128 stands for zero in the data rows.
Here are some points:
[175  55 171 144 138  81  81  92 137 152  63 105]
[ 63 174 118 133 116 192 180 161 113  82 162 147]
[136 144 111 130 120 113 156 122 144 123 123 118]
[ 69 137 120 112  81 193 171 106  92  79 195 151]
[ 87 135  96 167 156 175 170 146  98  75 162 105]
[ 63 193 100 106  94 182 155 140  77  91 207 146]
[158 107 141 137 142 107 117 142 114 148 125 123]
[103 126 105 105 152 138 129 139 142  80 190 132]
[123 114 128 139  82 150  88 155 116 117 170 143]
[101 162 107 116 148 145 160 129 113  88 148 124]
[143 105 186 129 144 124  92 113  98 148 117  68]
[ 33 157  93 117 136 182 208 140 126  49 204 163]
[199 116 127 115 143  85  54 108 122 186 101 129]
[191  76 130 144 140  79  89  87 144 203  22 110]
[152 120 119 143 119 127 121 101  98 130 161 151]
[ 97 110 113 128 163 119 151 166 151 102 138 134]
[ 78 149 119 138 101 186 147 148  98  88 151 148]
[141 140 152  97 128  68 109 132 165 137 103 133]
[ 73 154  91 146 116 151 165 157 122  83 197 175]
[ 39 185 119 116 111 200 188 170 107  77 169 164]
[124 136 128 139 141 117 141 122 122 165  94 144]
[112 165 105 128 107 147 141 114  65 104 186 169]
[176  87 162 144 152  88  80 141 122 163  95 105]
[184  87 152 151 118  99 114 111 157 159  75  73]
[151 166 123 126 112 127 140 108 128 141  99 120]
[101 151 130 137  93 136 162 144 125 124 157 152]
[187 122 152 123 139  74  93 115 136 158  80 108]
[ 87 168  85 128 115 165 148 161 107  64 255 143]
[128 145 109 126 138 120 161 103 137 111 119 115]
[225  85 178 147 155  63  47 143 140 218  56  78]
[203 116 144 146 125  91  81  77 103 206  44  95]
[166  56 157 135 147 104  77 113 156 164  80 110]
[174 140 135 150 123 104  98 139 165 175  75 122]
Then 13 other points, each followed by its number:
[130 101 167 116 101 103 123 107 149 158  79 128] 0
[105 132 151 119 127 135 120 142 109 133 149 149] 1
[139 101 129 108 130 101 128 144 175 152  82 148] 2
[172  86 170 131 104  80  83 105 158 177  65 110] 3
[ 61 153  87  88 118 169 174 135 114  55 221 174] 4
[ 89 134 120  87 150 117 146 126 164  94 152 143] 5
[178 143 124 148 133 119 123  83  96 160  81 110] 6
[207 110 153 145 113  71  70  89  98 197  71 137] 7
[ 98 132 138 112 102 131 142 139 131 119 141 153] 8
[229  77 150 136 144  61  71 110 180 189  55  83] 9
[ 63 121  97 131 108 221 169 133  98  52 226 130] 10
[157  80 178 131  76 112  81  93 118 173  86 129] 11
[ 99 154 115 139 140 144 167 125 137  97 113 133] 12
Which of these numbered points is nearest to each point below, ignoring the direction in which the first points spread most? Its number follows each.
[ 67 138 125 114 106 161 183 118 134  89 161 150] > 0
[117 140  92 119 140 155 170 142 140  72 187 128] > 9
[105 137 108 128 145 175 177 127  89  82 181 109] > 10
[ 75 134 131 113 100 159 165 120 134  98 157 150] > 0
[185  87 173 144 102  73  75 103 162 193  59 111] > 3
[ 61 153 132 121  83 173 158 141 139  89 181 146] > 3
[ 93 143 112 124 150 184 178 125  84  70 189 118] > 10
Now 13 new points, numbered from 0 again:
[ 75 128 125 107 148 136 153 169 144  92 152 139] 0
[149 156 130 123 110 140 111 149 113 119 175 136] 1
[106 134  71 134 127 151 179 104 118 128 133 150] 2
[173 156 137 130 103 110 134  98 131 164  79 107] 3
[ 99 140 120 125 101 149 152 117 129 109 162 158] 4
[164  89 172 123 111  67  84 123 158 190  57 125] 5
[104 151 112 138 161 160 144 176  95  90 199 124] 6
[195  60 177 153 166  73  59 133 150 205  12  73] 7
[ 85 141  87 141 121 177 197 134 119  48 198 117] 8
[ 75 146  94 105 158 162 159 148 139  62 224 147] 9
[125 115 148 123 111 106 117 127 137 140 108 140] 10
[ 95 116 130 142 166 168 173 131 107 116 116 106] 11
[187 107 166 134 142  96  83 132 137 153 120  96] 12
Which of these numbered points is nearest to each point below, ignoring the direction in which the first points spread most? Its number follows each.
[159 147 123 134 107 132 102 138 116 130 160 132] > 1
[109 104 134 114 160 113 125 161 153 121 115 129] > 0
[ 57 167  43 120 133 193 230 113 103  60 190 168] > 2
[ 47 137  87 120 129 184 197 145 114  47 212 140] > 8
[181  58 168 106 147  59  80 115 183 196  43 102] > 0
[174  85 185 124 107  53  48 139 164 211  69 153] > 5
[100 130 110  97 152 139 123 133 139 102 179 144] > 9
